One turning vector, and how many steps it has turned:
The counts run from 0 to 238.
[128 174 158 154  90  88 157 143 170  95 152 191 156 111 123  79  95 160
 125  79 122 135  83 101 146 173 110 137 154 137 173 100 138 142 139 143
 135 133  90 151 130 137  96 102 118 173 112 125 142 116 102 118 144 131
 104 112  86 147 101  89  85 137  95 110 139 164] : 54
[161 125 116 179 118 151 147 167  95 129 118 134  85 106 123 132 123 146
 108 108 141 136 133  85 134 114 140 166 151 122  99 110 114 127 105 171
 127 142 133 121 149 151 148 161 168 148 110 219 155 151 125  91 107 136
 135 108 134 131  78  97 175 172 141 120 158 182] : 42
[145 138 106 157 126  80  94 141 119  77 148 130 153 112 129 128 137 142
 100 122  91 157 136 122 121 139 133 130 130 148 112 125 144 155 120  97
 120 202 177 127 164 107 157 105 132 122  82 175 171 134  88  97 145 108
 152 128 129 132 150 140 104 162  97  65 137 163] : 110
[112 136 119 143 131  94 129 108 149 114 161 112 144 130 163  97 126 179
  78  90  64 137 100 146 127 143 133 131 132 164 140  94 155 153 153 104
 132 161 145 119  96  86 117 113 137 127 100 119 152 109  74  99 165 104
 124 105 125 120 107 149  87 150  71 148 157 137] : 25
[132 151 175 143 109 109 151 129 137 133 125 156 125 144 111 133 134 149
 139  81 155 120 166 146 156 154  89 146 124  98 180 136 141  87 136 177
 196  77  92 151 127 172  85 103 145 156 102  70 123 135 139 133  91 138
  97 154 114 123 138 125 109 127 145 141 104 167] : 58
[123 131 152 103 129  93 152  88 161 150 117 134 121  98 134 163 124 169
 147 114 139  97 103 136 140 143 110 114 127 113 151 138 154 108 131 128
 140  88 113 154 116 103 122  68 129  96 157  90 110  66 120 159 129 102
  78 143 108  77 128 115  57 106  84 141  78 140] : 164
[ 84 143 146 169 154 161 128  98  61 137 126  99  65 131 145 163 135 171
 116 113 142 146 125 128 126 124 102 123 130  83 125 114  91 161 122 137
  85 111 151 138 135 140 150 113 156 147 113 163 134 164 116 148 119 108
 105 101 113  79 106 154 104 118 136 114 158 161] : 37
[100 100 103 136 128 103 121  84 104 163  94 126 158 138 134 160  75 108
 127 123 124  96  93 156 121 132 130 133  98 165  89 150 101 165 179 109
 157 106 165  83  79 155 122 119 145  89 129 117 136  94 101 155 111 157
 128  81 135 108 102 135 133  92  80 151 147 104] : 92
[124 137 121 168 130 120  94 107  43  98 149  71 104 135 120 168 128 123
 139 131 123 129 128 152 129 147 115 169 133 160 152 124 103 142 142 164
 194 146 158 100 114 163 130 125 107 111  87 162 151 174 132 123 127  98
 132 113 131 110 111 157 111 149 109 109 151 175] : 33
[100 159  79 173 113 130 131 119 104 128  82 117 115 178 175 120 108 134
  95 145 132 127  79 113 114 111 136 172 106 110  71  99  63 163 125 135
 126 140 160 111 146 135 164 153 144 158  91 130 151 153  86 111 115 162
 113  75 131 143 111 145 121 122 116 124 142 152] : 208
[163 117 115 157 133 131  68 120  80 169  90 147  57 108 123 145 144  85
 125 125 140 143 136 141 120 148  97 115 101 100 113 156 141 117 140 148
 116  97  94 102 144 206 174 134 132 113  91 157  96 133 139 103 122 124
 116 117 116 168 124 129 122 112 154 115 112 132] : 147
[169 107  96 142 156 108  87 144 117 152  74 138 131 156 123 149 157 128
 135 110 114 133 193 156  88 137  94 139  87 113 108 163 157 103  94 110
 148 139 126 121 149 155 170 139 185  95 111  91 130 110 123 118 113 138
 161 150 168 128 172 140 112 161 123 130  91 151] : 1
[ 65 136 124 133 137 152 135 105 130 119 141 130 155 188 136 138 129 134
 114 124 115 146 166 174 151 123 103 137  93 101 132 122 109 125 189 135
 145  78 152  82 100 163 102 144 140 139  73  55 148 154 112 124 117 142
 118 127 123 123 138 136 118 121 163 126 137 118] : 202
[128 109 166 135 156 120 105 121  88 138 115 145 112 132  85 172 123 128
 150 172 125 116 113 166 112 141  95  76 107 118 129 132 120 180 126 106
  80 118 160 126 122 148 152  76 161 107 147 146 146 119 124 185 151 157
 130 131 160  80 121 147 105  90 120  79 137 132] : 8
[141 145 128 128  80 104 100 133 125 148  82 121  91 144 147 112 144 113
 116 168 101  99  34 134 147 175 134 120 122 161 114 101 160 152 149 128
 158 143 112 107 141 146 120  89 126 140 129 137 149  93 125 108 140 149
  81 102 156 143  94 157 113  84  86 158 123 126] : 236
[160 155 111 126 136 154 137 158 113 119 112 147  98 172  99 144 169 155
 126 171 152 129 168 131 120 114 148 166 101  86 107 116 112  74  90 162
 119 120 129 163 165 142 166 151 158 136 111 119 153 160 131 107 117 140
 119 147 155 119 110 120 136 176 168  88  75 170] : 214
[116 109  97 131 118 147  88 104  74 132 111  92 121 121 152 205 162 106
 131 158 120 131 140 138 127 160 112 105 116 127  81 156 153 137 145 117
 144 123 164  50 157 154 131 119 121  86 112 146 137 104 151 123 114 103
 118 149 128 110 187 138  92  87 132 117 126 123] : 176
[142  85 101 128 104 154 140 166 137 108 156 154 162 106 107 167 152 139
 102 153 116 135 172 110 155 118 172 108 140 134  68 132 167 106 141 124
 124 135 163  87 150 137 121 146 152  85 124 183 173  87 146  87 110 119
 135 156 134 115 147  82 156 153 153  90 124 150] : 186
[152 118 156 132 121  96 134 158 160 117 139 197 202 119  82 122  92 144
 160 103 102 120 135 130 102 155  84  94 132 158 156 128 140 145 107 113
 122 158 132 134 118 143 116 115 165 128 151 117 137  73 118 158 142 163
 142 151 144 103 138  91  95 133  97 108 128 152] : 84
[182 122 110 142 131 100  78 140  71 115 101 134 155 148  79 168 132 102
 157 155 118 108 158 161  86 156 101 125 112 170 122 144 133 117 118 130
 169 171 144 107 146 176 157 128 141  92 112 132 137 128 136 144 139 137
 155 151 181 137 143 133 113 142 109  97 100 161] : 3
[133 107 161  86 135 149 151 121 132 132 167 134 123 132  86 152 137 174
 126 178 115  93 142 170 159 111 159 123 122 153 138 110 173 110 159 134
 139  94 151 140  79 120 105  97 154  88 157 120 170  99 127 146 118 132
 108 141 165  60  72 113 142 145 129 108 113 133] : 18
[ 95 154 158 158 138 120 164 116 120 137 133 155 103 146 129 113  88 157
  99 122 135 125  79 137 160 113 132 136 119 110 130  95  79 171 145 137
  87  94 141 158  92 136 116 112 150 157 114 152 168 150  93 158 118 168
 118  70 122 100  54 142 147 114 121 108 169 146] : 123
[125  97 118 149 151 182 175 144 127 145 115 136 142 110 126 172 128 180
 120 111 135 131 173 111 113 104 124 119 142  96  76 123 115 142  97 127
  66 125 172 123 139 118 143 155 207 110 153 157 152  90 123 137 103 141
 132 147 139  69 130  92 140 143 157 130 142 144] : 183
[131 154 150 108 129 119 104 133 156 100 149 193 112 133  90  95 121 148
 113 158 110 151 105 151 119 137 106  86 101  92 155 103 148 140 139 102
  59 137 103 174 127 134 169 108 114 150 105 133 123 121 100 129 183 129
 121 127 113 142 123 123  69 126 127  51 110 133] : 221
[144 121 161 141 133 154 154 146 135 185  89 173  81 112 111 125 109 155
 141 109 137 128  96 106 109 135  94 102 127 104 131 108 118 156 104 144
  70 104 103 156 124 160 140 112 188 149 164 160 113  90 128 151 130 167
 111 123 129 102  75  94 126 109 133 139 142 133] : 153
[135  99 137 142 132 159 171 159 135 127 123 144 146 115 103 186 149 174
 136 135 147 115 168 104 135 109 141 120 148 106  82 128 131 123  91 139
  92 119 183 127 154 120 124 124 194 117 160 166 171  95 135 144 106 135
 129 164 155  61 124  86 153 147 155 102 127 169] : 184
[134 146 143 126 138 109  91 138 174 132 129 193  92 130 114  85 136 139
  99 119 105 171 122 141 131 128  98  93  85  77 144 121 153 127 129  96
  51 117  98 167 137 131 175 105 145 140 103 113 117 111  90 121 166 135
 133 127 114 140 127 140  82 126 132  78 120 136] : 222
[134 120  90 130 101 141 135 153 116 114 123  98 170 167 144 142 170 147
 112 163  81 105 135 127 127 143 173 139 140 182  77 103 148 127 134 135
 179 165 169  79 141 124 114 147 145 109 132 133 184 105 126  87 114 131
 119 149 169 109 145 128 128 146 121 147 122 139] : 100
[113 108 118 131 124 145 102 103  71 126 130 100 128 124 123 216 172 122
 164 151 135 110 155 146 132 164  95 110 118 125 116 153 147 137 133 137
 159 109 165  77 150 148 116  94 131  89 127 124 143 113 161 143 109 104
 118 161 134  83 183 134  98  94 138 118 109 145] : 175
[106 108 123 137 161 162 128 100  79 157 117  93 140 138 119 195 135 151
 158  89 120 114 188 158  96 147  87 126 108 108 132 143 103 131 141 139
 148 100 142  90 100 169 125 144 171  92 140  75 111 110 139 161 114 113
 123 152 131  71 156 117  83 122 137 168 128 128] : 173
[135 123 151 177 167 114 136 140 108  95 158 149 153 138  92 121  97 175
 130  82 109 144 174 145 102 119 101 139 124 125 140 124  97 146 109 128
 102 156 155 154 116 141 141 134 184 133  97 147 156 159  86 157 135 142
 164 122 146  97 101 127 136 186 116  85 157 174] : 113
[ 91 122 120 108 112 138 140 102 167  90 198 172 179 108 114 136  93 151
 108 140 111 144 126 137 143 120 144  97 127 121 122 115 132 144 176 116
  90 108 154 119  89 114 114 122 106 101 121 137 141  93  94 124 155 103
 126 117  85 100 116  92 103 122 116  55 136 120] : 191
[125 135 128 135 107  74 132 107 141 101 154 119 155 127 147 111 125 154
  94 123  81 117  84 134 146 139 146 131 145 183 142  86 151 157 149 109
 159 170 149 131 110  87 113  88 109 123 117 136 158 100  78 117 167  99
 107 110 133 107 103 138  85 139  45 116 146 142] : 24
[139 132 102  89 115 204 112 127 122 126 128 164 148 132  98 152 138 132
 149 172 116 122 122 123  94 165 116  79 128 122 107  98 127 124 141 140
  80 132 113 119 115 158 164 170 129 115 162 110  94  81 153 115 168 111
 110 162 116 116 135  70  74 127 138  95  99 115] : 75
[137 112 105 113 125 126 147 105 128 102 178 159 179 102  88 167  69 144
 137 142 146 105 132 117 130 101 159 133 135 166  99 127 107 116 161 145
 136 123 161 129  99 132 127 148 123  84 131 167 138 107 100 140 124 112
 136 103 110 103  85  71 142 165  95  58 120 156] : 189
